In the rows, zero is written as 128.
Each path below is one point turned by a fixed rotation once a step. After each direction that follows a path, write how fast that rotation turns it, in deg/step (0 if it stays still).
Each turn is a multiple of 5 degrees from 10 to 175, or 0.
Each row of a path follows its step; steps can be skipped.
path 1
step 1: [131 136 134 136 127 130 127 124 127 126 123 123 115 135 131 129 123 132
 131 120 133 130 131 129 129 134 131 132 135 142 124 138 136 129 125 122
 133 121 132 126 128 130 127 127 122 121 126 127 128 138 125 122 129 126
 129 136 130 137 143 120 122 131 119 129 132 131 140 130 128 128 119 134
 122 135]
step 3: [133 130 123 134 136 132 130 131 127 124 129 126 125 133 130 126 130 140
 136 133 136 133 133 123 127 131 119 138 131 124 122 122 130 113 128 125
 132 131 126 130 118 132 122 118 135 120 124 116 128 119 120 126 127 123
 142 133 129 126 130 125 132 135 118 132 130 131 128 130 137 124 126 128
 122 132]
step 9: [127 128 131 129 138 133 136 125 134 125 134 132 122 130 137 125 133 137
 131 133 127 126 136 128 135 128 132 130 134 141 133 125 112 123 127 126
 133 121 132 134 124 133 122 131 126 125 129 114 124 133 119 137 123 130
 132 136 127 129 132 133 120 127 129 130 139 129 139 126 122 122 123 124
 134 131]
step 11: [137 123 124 128 136 128 131 128 127 128 124 129 122 127 138 126 133 135
 134 137 137 122 128 125 133 126 119 128 133 132 110 130 134 125 127 125
 136 125 126 139 134 130 128 129 123 136 128 124 124 137 124 126 117 128
 126 129 135 116 141 126 130 128 124 125 131 126 129 136 132 125 122 134
 126 120]
step 16: [125 131 135 126 131 130 124 125 131 129 129 127 123 130 132 122 122 127
 138 129 135 120 123 123 132 132 119 129 131 132 132 130 131 117 125 139
 129 132 133 125 133 133 126 123 134 121 133 128 148 133 116 122 133 130
 133 130 124 135 136 115 133 125 131 122 127 127 133 129 125 129 116 125
 120 131]
step 18: [123 128 127 131 140 139 133 127 131 131 133 124 122 140 127 124 133 133
 126 135 124 129 123 133 130 133 127 124 133 130 126 129 125 122 126 120
 129 125 133 134 122 125 121 125 127 126 134 117 135 121 119 125 127 135
 133 131 125 131 134 132 119 120 123 143 132 122 141 119 127 125 116 124
 129 131]
step 23: [127 125 126 119 140 121 128 123 118 121 124 142 121 135 134 126 125 130
 134 135 127 122 129 123 130 119 125 135 139 133 129 127 141 125 129 123
 139 128 130 130 128 131 126 127 130 123 127 125 127 123 132 128 127 134
 122 132 131 120 141 127 132 119 122 132 137 130 125 134 141 128 129 131
 130 132]
step 26: [124 124 127 133 131 129 138 123 129 128 124 128 122 133 129 130 128 133
 137 140 131 111 133 131 127 122 111 135 134 132 125 121 130 124 138 126
 132 123 129 137 122 128 124 136 131 122 122 127 131 135 126 119 131 133
 136 129 123 126 133 130 125 118 132 137 130 129 124 133 125 129 124 132
 121 133]
Speeds:
[127 128 127 126 130 126 129 129 130 128 128 126 127 125 128 128 129 126
 127 132 128 129 127 129 130 128 127 129 127 128 128 129 128 125 129 127
 128 128 127 128 129 130 130 128 129 127 129 128 127 128 129 124 129 127
 127 127 126 129 127 128 129 127 126 129 125 127 128 127 128 127 127 128
 127 127] : 135
[128 125 127 126 128 127 128 127 126 126 127 128 127 128 127 127 128 129
 130 128 128 128 128 128 128 127 126 131 126 127 126 126 125 130 128 127
 129 127 130 128 128 129 129 128 129 129 127 129 125 128 126 129 129 131
 126 126 128 129 127 130 129 129 127 127 127 129 129 127 130 128 127 127
 127 129] : 125
[127 130 128 128 129 127 128 127 126 126 129 127 129 128 128 128 127 126
 128 129 128 130 129 127 128 128 130 128 128 129 124 128 128 128 127 126
 128 126 128 127 129 130 129 125 126 128 126 129 124 130 128 128 126 127
 129 128 128 126 130 126 128 130 128 128 129 127 128 128 127 127 129 129
 129 129] : 35
path 2
step 0: [124 119 124 127 134 126 130 129 132 126 113 130 125 132 119 130 129 123
 132 129 136 131 128 129 128 134 127 135 124 128 126 127 120 126 130 127
 126 130 129 126 132 134 115 137 120 126 138 128 130 120 122 123 126 140
 134 133 130 129 128 132 123 124 126 129 130 133 130 116 119 127 137 125
 122 130]
step 2: [130 126 119 125 128 126 131 130 130 125 124 137 129 135 126 135 119 131
 134 126 135 131 128 123 129 126 126 132 121 134 126 117 122 125 130 123
 115 128 123 116 134 136 127 130 133 138 137 130 131 128 132 129 120 127
 127 124 129 131 129 129 133 128 131 126 133 132 126 118 122 122 131 139
 127 119]
step 7: [130 123 130 132 127 124 123 129 130 132 129 134 132 136 130 135 131 129
 125 124 127 127 124 129 128 131 124 135 138 134 130 131 126 119 134 119
 126 127 133 129 123 121 126 121 127 124 124 131 130 130 116 120 134 126
 129 142 127 130 131 119 121 120 131 128 129 140 132 128 131 121 135 118
 128 137]
step 8: [125 131 133 121 124 132 124 128 120 123 133 131 133 124 131 128 133 130
 133 131 134 131 121 129 121 121 136 131 131 124 120 125 136 127 128 126
 130 132 125 123 135 130 132 136 136 139 133 135 122 134 136 132 121 131
 124 131 123 128 128 126 132 130 139 127 140 133 132 120 135 128 119 135
 131 134]
step 12: [128 121 127 122 130 120 130 127 137 126 127 132 125 133 126 121 127 132
 128 123 128 131 125 126 129 114 129 123 132 129 116 129 126 133 121 130
 129 129 121 127 133 128 131 132 132 120 125 129 131 128 132 131 134 142
 119 128 115 127 125 123 125 123 137 118 135 118 125 133 128 129 126 130
 128 119]
step 14: [132 130 134 132 124 121 128 112 134 132 133 133 125 129 123 124 132 132
 126 126 138 131 128 133 125 121 135 128 128 127 130 126 127 130 112 125
 135 130 135 124 132 125 127 135 135 126 125 136 131 129 122 133 136 136
 121 132 121 133 130 131 129 123 138 128 128 134 120 125 127 125 127 126
 129 137]
step 18: [131 132 130 126 119 127 137 128 134 126 123 138 131 139 122 136 124 131
 131 123 126 133 130 133 123 129 129 123 122 129 130 121 118 129 129 129
 125 134 118 117 124 136 131 131 136 127 131 126 129 124 136 135 140 128
 132 132 122 128 135 127 132 139 135 124 127 125 129 124 123 131 123 125
 126 127]
step 28: [133 126 125 120 134 127 128 127 122 120 132 133 126 131 126 133 131 134
 119 119 114 127 129 134 128 124 129 126 131 132 122 134 122 129 125 127
 127 132 127 123 134 131 142 126 135 129 125 126 123 131 129 129 131 138
 130 129 127 127 121 116 122 122 132 129 122 124 130 142 131 118 129 128
 131 123]
Speeds:
[126 129 128 128 128 128 128 127 127 129 128 127 127 127 128 131 129 128
 127 130 128 128 126 124 128 130 128 129 125 127 130 130 127 127 127 127
 128 128 130 131 127 129 128 130 129 125 127 128 129 128 127 129 129 128
 125 130 128 131 128 129 127 128 127 127 127 128 130 126 130 128 129 128
 128 131] : 110
[130 128 129 127 127 127 128 127 130 126 129 129 128 127 129 126 129 126
 128 129 128 127 129 127 126 126 129 128 126 128 127 129 128 131 129 128
 127 127 129 128 127 127 128 129 128 127 129 127 128 128 129 129 128 126
 127 127 128 128 128 129 127 127 130 125 130 129 130 127 125 132 129 130
 129 130] : 170
[131 126 129 128 127 125 128 128 129 131 126 130 127 127 128 129 128 128
 129 126 128 129 129 128 130 131 127 128 128 127 130 128 128 127 130 129
 128 127 129 127 128 130 125 127 126 127 126 129 128 130 126 130 130 129
 128 127 127 126 129 128 128 128 130 128 129 129 129 128 127 129 128 128
 127 128] : 160
path 3
step 0: [127 121 134 133 120 137 127 134 132 126 125 131 126 127 115 119 135 132
 137 126 135 131 129 129 138 123 130 125 130 124 124 132 123 132 132 126
 120 115 127 127 126 124 134 123 122 126 118 126 122 129 127 121 127 121
 130 133 137 132 132 125 130 136 135 113 126 130 128 127 136 115 127 127
 133 124]
step 2: [136 124 125 133 128 127 118 122 111 132 125 127 127 122 124 135 130 127
 119 142 133 135 129 134 124 135 127 130 127 133 117 129 128 130 141 127
 120 121 132 126 129 132 126 129 134 126 129 132 122 129 117 121 127 132
 119 127 127 123 130 133 130 137 122 131 130 127 114 127 133 128 128 130
 124 121]
step 5: [114 122 128 127 131 128 120 129 120 137 118 131 127 117 124 132 136 127
 123 132 130 134 137 128 129 129 126 124 119 128 133 122 135 133 128 124
 129 121 138 138 116 120 133 124 122 138 134 128 133 127 123 133 133 121
 132 131 127 128 126 128 133 123 128 128 131 134 122 131 131 126 125 135
 123 115]
step 6: [119 128 121 124 128 121 138 128 139 127 123 132 124 136 134 131 137 126
 124 119 126 124 130 130 117 122 138 121 131 130 135 135 122 132 123 130
 128 126 130 126 122 123 119 116 132 129 134 122 129 139 135 131 129 136
 129 126 135 136 125 133 128 121 124 130 124 124 121 131 127 133 119 135
 122 123]
step 9: [130 130 135 131 129 117 135 125 137 119 133 123 121 128 129 132 132 133
 126 135 129 125 123 131 135 120 133 129 128 136 133 130 117 125 126 125
 132 134 133 111 135 134 118 128 115 131 132 121 126 132 122 127 117 139
 137 129 131 132 131 129 136 133 123 125 125 132 124 130 127 126 130 132
 132 125]
step 20: [138 129 119 129 121 125 134 127 128 137 128 124 133 132 129 132 119 131
 134 125 131 130 126 130 138 132 116 128 126 133 130 124 126 132 132 131
 128 122 126 127 127 120 131 123 116 143 126 129 127 123 131 122 128 129
 132 124 123 127 133 120 117 137 125 123 128 137 118 121 127 118 129 119
 124 119]
step 22: [135 121 125 130 113 130 123 119 131 133 125 114 133 126 119 123 126 128
 127 129 131 125 133 130 115 125 131 120 116 124 124 130 133 121 137 128
 126 123 135 134 137 120 125 131 139 120 131 131 125 128 131 132 127 126
 124 128 137 128 126 122 126 124 120 129 127 131 128 129 128 131 138 119
 122 126]
step 28: [124 134 114 131 128 123 126 135 141 130 137 139 125 127 133 125 124 123
 130 125 136 114 136 127 128 128 126 128 125 133 128 119 117 129 125 126
 121 139 121 123 132 120 123 138 123 129 129 130 123 129 127 132 131 133
 133 126 123 126 121 131 122 133 130 128 132 130 124 129 127 115 134 130
 136 131]
Speeds:
[129 128 128 130 126 126 125 126 127 127 129 127 129 128 127 128 126 125
 129 126 129 128 127 129 130 128 125 130 130 127 129 128 128 128 129 127
 126 126 128 128 127 127 128 128 129 129 129 128 126 128 128 130 128 130
 129 127 128 127 129 130 128 129 127 131 129 127 129 128 127 127 129 128
 127 127] : 40
[129 129 127 129 127 126 128 127 126 129 126 126 126 127 128 129 131 129
 127 127 128 127 129 129 129 130 127 127 128 128 128 129 127 126 126 128
 127 128 128 126 129 129 128 129 129 127 130 131 128 127 130 125 126 130
 128 128 130 129 127 125 127 127 129 129 129 130 128 128 126 129 128 127
 129 127] : 140
[127 128 129 127 127 131 127 126 126 128 127 128 128 129 128 127 128 129
 128 129 130 129 130 128 128 127 131 129 129 130 129 129 129 127 127 125
 130 129 129 127 127 128 129 129 129 131 127 129 130 126 129 128 128 130
 131 127 128 127 129 126 130 129 127 130 126 128 127 127 126 128 129 128
 126 128] : 100
[125 128 128 126 129 126 127 129 128 127 128 130 128 127 131 127 129 128
 128 127 129 128 130 129 128 128 128 128 128 127 127 128 128 130 130 129
 129 128 127 130 127 127 127 127 128 129 130 129 130 127 129 128 127 131
 127 128 127 129 127 126 130 128 128 129 131 128 129 129 126 130 128 131
 128 129] : 35
[126 127 130 128 128 128 127 126 129 128 130 126 130 128 126 126 130 128
 126 126 129 129 128 129 127 131 130 129 129 127 126 128 129 129 125 127
 127 127 129 129 125 129 130 128 129 128 127 129 126 128 127 128 127 128
 128 129 126 130 130 127 128 126 130 126 128 126 128 129 129 129 128 128
 129 127] : 135
[129 131 129 127 127 129 126 127 131 127 129 128 127 129 127 129 126 128
 127 131 128 129 126 131 128 131 130 125 128 129 126 125 126 128 128 127
 130 128 128 129 129 126 127 129 129 128 128 130 128 128 127 129 127 129
 127 128 129 128 128 128 127 130 128 128 131 129 128 129 128 128 128 128
 129 129] : 55
[129 126 128 127 128 128 128 127 128 126 128 126 127 128 125 129 131 129
 126 128 126 127 127 127 128 127 129 129 128 129 130 127 128 130 130 131
 129 127 130 129 128 129 128 131 128 126 129 129 127 128 128 127 129 129
 129 125 127 125 128 127 128 130 129 127 128 128 128 129 127 129 130 129
 126 127] : 145
path 4
step 3: [137 133 133 123 123 137 133 134 130 129 133 123 140 131 119 124 130 123
 130 122 124 128 123 130 135 126 129 121 118 129 136 123 125 128 122 127
 127 127 128 127 137 131 129 129 118 131 126 124 139 131 133 129 121 129
 135 130 132 125 129 126 131 122 126 122 127 126 132 131 136 117 129 117
 131 119]
step 5: [121 127 122 133 132 125 143 128 123 128 131 129 127 128 141 138 125 129
 125 124 126 128 141 124 126 135 116 126 136 116 132 131 131 127 144 127
 128 129 130 131 127 130 134 132 133 136 131 132 125 128 132 136 127 129
 126 125 135 131 130 133 130 124 125 129 122 127 123 130 122 131 129 130
 122 132]
step 7: [126 131 139 133 130 139 122 124 125 132 125 129 124 132 129 125 126 129
 123 127 134 125 128 128 118 116 145 128 130 137 122 134 122 131 119 125
 126 120 129 131 131 126 127 127 135 129 120 121 125 122 137 129 129 132
 124 130 128 121 120 126 133 129 130 131 134 127 132 138 126 133 127 125
 128 126]
step 16: [122 120 134 130 130 123 119 118 122 125 125 132 125 141 132 117 131 131
 129 121 123 122 130 128 123 129 114 131 125 129 124 131 121 131 129 127
 126 138 123 120 129 129 122 122 124 127 123 132 130 122 139 131 130 129
 131 126 118 123 125 133 126 133 130 133 129 122 129 127 133 130 125 138
 132 134]
step 18: [134 127 123 133 117 122 134 134 135 133 123 129 135 131 125 134 129 129
 126 137 128 123 119 126 131 117 138 122 123 136 135 121 130 135 128 129
 136 123 129 130 122 122 132 133 123 129 133 129 129 132 131 135 129 127
 134 133 125 122 127 122 127 120 124 120 130 132 123 120 130 127 122 118
 132 134]
step 20: [125 131 130 129 137 132 134 131 131 131 132 123 130 129 128 118 131 120
 134 130 126 126 131 132 129 132 120 127 130 115 127 129 139 122 123 130
 121 122 129 134 130 132 135 138 129 118 123 126 128 125 132 127 127 125
 128 129 136 141 133 140 130 131 124 128 120 123 119 129 126 126 134 137
 128 135]
step 21: [129 133 128 132 137 125 133 128 140 128 126 128 135 125 122 138 124 128
 132 127 119 132 128 134 129 133 119 126 133 133 127 126 138 124 128 127
 134 128 127 124 127 139 122 131 131 129 128 121 125 131 120 139 121 138
 130 131 139 129 117 131 139 125 123 124 126 127 129 131 127 132 130 122
 129 119]
step 22: [129 130 135 127 127 138 128 122 121 125 120 130 121 136 124 137 124 136
 126 124 132 124 123 136 134 127 129 127 122 126 128 132 120 132 139 121
 128 127 121 130 130 124 124 125 136 128 132 123 127 130 133 137 130 139
 131 125 130 128 126 125 139 136 128 126 136 134 137 125 126 128 121 130
 126 117]
Speeds:
[128 126 129 128 129 127 128 128 129 127 128 126 130 129 130 128 129 129
 129 129 128 127 125 129 127 129 127 127 125 130 126 127 127 126 128 127
 129 128 128 128 127 127 126 130 128 128 127 127 129 127 125 130 129 129
 128 127 128 125 129 125 129 126 129 128 130 127 130 129 128 128 128 127
 129 128] : 120
path 5
step 1: [133 122 130 133 132 131 122 134 123 122 118 120 130 128 130 134 122 124
 128 132 119 122 129 141 119 136 119 124 126 132 129 129 135 122 127 135
 131 134 133 129 120 134 133 127 130 132 130 125 125 117 128 122 126 126
 130 125 122 125 136 129 126 130 128 120 122 126 131 125 135 126 128 133
 129 138]
step 3: [130 123 123 134 126 127 130 126 129 123 124 126 130 123 129 127 124 135
 122 115 120 119 132 126 129 125 124 127 125 134 127 127 135 126 128 131
 130 121 129 126 117 128 133 125 123 131 135 122 133 112 124 124 113 128
 129 135 126 122 132 131 122 135 127 135 135 128 128 133 124 136 127 120
 130 131]
step 12: [122 125 128 132 130 130 134 127 128 123 127 123 129 124 128 123 120 120
 132 131 112 132 134 137 126 122 126 129 125 129 128 125 130 115 129 137
 135 130 126 120 129 128 121 133 137 130 120 125 133 121 129 128 131 129
 126 126 123 123 124 132 118 128 120 117 133 125 127 131 131 127 129 128
 131 117]
step 13: [130 138 126 140 125 132 126 138 131 136 123 123 126 130 128 124 122 123
 127 125 127 128 132 128 125 132 125 120 118 135 130 134 130 131 128 127
 123 121 136 124 131 126 129 131 122 123 129 121 130 125 135 116 116 129
 124 121 125 125 133 128 125 125 129 122 118 138 131 132 135 124 130 133
 126 134]
step 15: [118 124 128 125 132 136 132 140 130 133 120 119 127 127 124 126 125 130
 122 126 123 128 131 131 131 127 121 127 127 131 126 123 138 133 132 132
 129 133 140 133 119 124 127 125 123 136 121 125 126 121 126 130 115 129
 130 125 120 123 134 129 130 125 118 118 134 125 125 133 132 132 129 133
 131 131]
step 21: [125 128 128 129 122 132 128 134 132 136 127 134 128 128 123 128 132 130
 124 130 120 121 123 138 118 118 127 116 129 130 132 128 128 132 125 136
 133 122 132 130 116 134 131 133 129 123 128 134 127 130 127 122 120 126
 135 124 127 134 130 126 123 121 115 128 128 119 131 136 133 130 131 137
 129 131]
step 24: [132 133 129 132 128 122 126 130 126 124 133 125 125 129 125 127 123 123
 134 130 126 122 136 138 117 126 123 124 127 136 135 125 124 128 131 138
 135 126 139 124 124 136 122 133 129 124 129 116 126 113 121 122 130 121
 127 136 128 126 133 122 128 129 132 117 126 123 133 131 130 126 133 129
 129 128]
step 27: [124 128 131 131 126 131 130 133 124 138 122 126 129 131 127 131 131 116
 127 137 125 124 127 137 121 129 123 121 119 129 126 129 125 124 131 131
 125 126 137 129 124 126 123 135 122 132 131 129 130 130 126 127 129 125
 135 125 121 126 132 139 118 130 133 114 123 126 121 130 140 128 119 133
 128 134]
Speeds:
[129 127 126 129 128 126 126 129 128 130 127 129 127 130 128 128 126 129
 128 130 127 128 127 131 127 129 130 129 126 127 125 129 128 126 127 127
 127 128 128 130 130 128 125 127 129 130 128 129 127 128 127 128 128 130
 126 127 129 127 130 127 129 129 128 125 129 129 128 128 129 128 129 126
 129 127] : 100
[128 130 126 130 128 127 129 130 127 127 129 129 126 126 131 129 129 127
 128 130 128 132 128 128 127 126 129 128 127 129 127 129 128 128 129 128
 130 127 128 127 128 128 126 126 126 128 129 128 128 127 130 129 130 128
 130 128 128 128 128 129 128 127 127 129 130 126 125 126 129 128 129 129
 129 128] : 175
[129 128 127 127 127 128 127 128 130 125 128 128 130 128 128 128 126 128
 127 127 129 127 128 128 129 126 128 130 128 128 128 129 129 127 127 126
 127 128 129 126 128 129 129 125 127 128 127 128 130 129 128 133 128 128
 130 127 130 129 128 127 126 128 128 128 128 128 127 130 128 129 128 126
 127 127] : 125
[130 126 126 128 128 127 127 128 131 126 127 130 129 129 127 130 129 129
 129 128 126 128 126 126 127 128 128 126 127 129 130 128 128 128 130 127
 127 128 130 128 127 127 131 127 129 130 130 128 126 129 126 128 127 127
 128 127 127 126 127 128 130 127 127 130 130 128 128 126 127 128 127 127
 130 128] : 25
[126 129 126 126 128 127 127 126 128 128 126 129 128 127 128 128 126 129
 128 127 128 127 127 128 127 125 128 126 130 129 126 128 128 129 131 128
 129 128 129 129 128 128 126 131 128 128 126 129 127 132 130 129 127 129
 129 126 127 129 126 128 128 127 129 128 128 129 127 128 130 127 127 129
 129 128] : 170
path 6
step 0: [130 128 134 134 136 127 125 114 133 126 127 127 134 135 129 141 130 126
 130 129 131 127 130 120 132 128 127 132 134 123 127 130 121 131 127 113
 117 127 129 138 129 128 122 131 130 129 139 131 121 133 125 119 129 132
 131 124 132 120 126 121 133 129 135 126 126 129 129 129 117 130 123 132
 131 133]
step 7: [117 121 127 129 130 132 126 130 135 125 121 123 125 127 133 132 122 122
 134 135 132 122 123 126 130 126 127 134 130 130 130 127 123 128 131 130
 121 122 130 140 121 119 120 128 132 126 124 134 130 127 118 135 127 124
 130 126 135 129 122 132 126 122 125 137 129 125 128 118 121 118 132 130
 120 116]
step 9: [126 129 132 124 135 116 119 129 125 125 124 123 120 126 129 128 125 119
 131 126 124 127 130 120 129 128 124 132 125 126 125 132 130 139 126 123
 128 124 122 132 131 131 126 129 145 127 129 136 137 121 128 130 131 128
 138 133 135 121 126 127 128 129 136 123 135 123 130 118 127 130 115 130
 126 128]
step 10: [121 128 121 133 132 122 129 132 126 123 128 123 123 125 127 123 131 120
 130 134 129 117 122 121 125 130 127 130 138 124 124 134 125 140 132 125
 132 126 111 119 131 126 124 127 136 126 124 129 120 126 127 123 119 131
 133 129 128 124 117 132 123 131 131 123 137 129 132 130 120 127 128 122
 127 130]
step 14: [123 128 128 133 133 124 123 125 127 118 124 124 125 134 128 130 122 129
 132 126 132 131 127 133 137 130 125 133 133 124 141 125 131 124 124 118
 128 132 114 136 137 134 133 129 129 125 126 134 117 120 126 134 123 124
 128 124 127 121 138 132 132 129 135 125 131 134 127 128 124 122 135 132
 122 133]
step 19: [121 130 126 132 122 131 129 129 131 120 133 131 132 132 127 124 132 134
 126 128 128 118 132 130 131 135 124 129 135 121 126 127 113 133 131 125
 129 120 124 131 127 132 121 140 134 128 130 136 127 124 124 126 136 124
 132 134 137 124 127 139 124 131 128 135 128 129 122 126 127 126 135 130
 113 125]
step 20: [127 129 128 130 122 139 124 124 129 126 128 127 125 130 133 133 133 122
 126 132 125 125 131 124 123 135 126 133 126 136 131 137 120 135 123 127
 127 115 125 132 130 131 123 122 137 128 135 132 139 136 128 131 127 126
 124 144 140 127 127 133 131 126 125 129 134 136 122 123 127 128 128 129
 122 125]
step 24: [123 130 133 124 127 127 129 133 124 123 121 127 111 122 129 122 122 136
 123 134 133 120 121 124 128 132 127 133 127 123 127 132 130 130 130 136
 124 127 120 133 125 136 130 127 131 129 129 137 131 133 129 130 115 129
 128 121 138 125 125 124 133 133 126 130 128 121 124 125 124 126 132 121
 121 117]
Speeds:
[127 129 126 128 127 128 127 128 129 127 128 129 127 128 127 127 127 128
 130 127 129 128 129 128 128 129 129 126 127 128 128 129 128 128 128 128
 128 128 125 127 125 130 130 129 130 126 130 130 127 128 130 128 129 125
 127 128 130 129 130 128 129 127 129 129 126 125 129 127 130 126 128 128
 129 129] : 70
[130 127 126 129 126 128 128 128 129 127 127 129 131 131 127 128 127 129
 127 128 129 129 125 128 127 125 130 127 128 126 131 127 127 126 127 126
 128 129 127 128 128 128 128 130 127 127 128 130 128 128 126 128 129 128
 129 128 129 129 124 128 129 126 128 128 128 127 129 128 129 129 126 127
 128 127] : 100
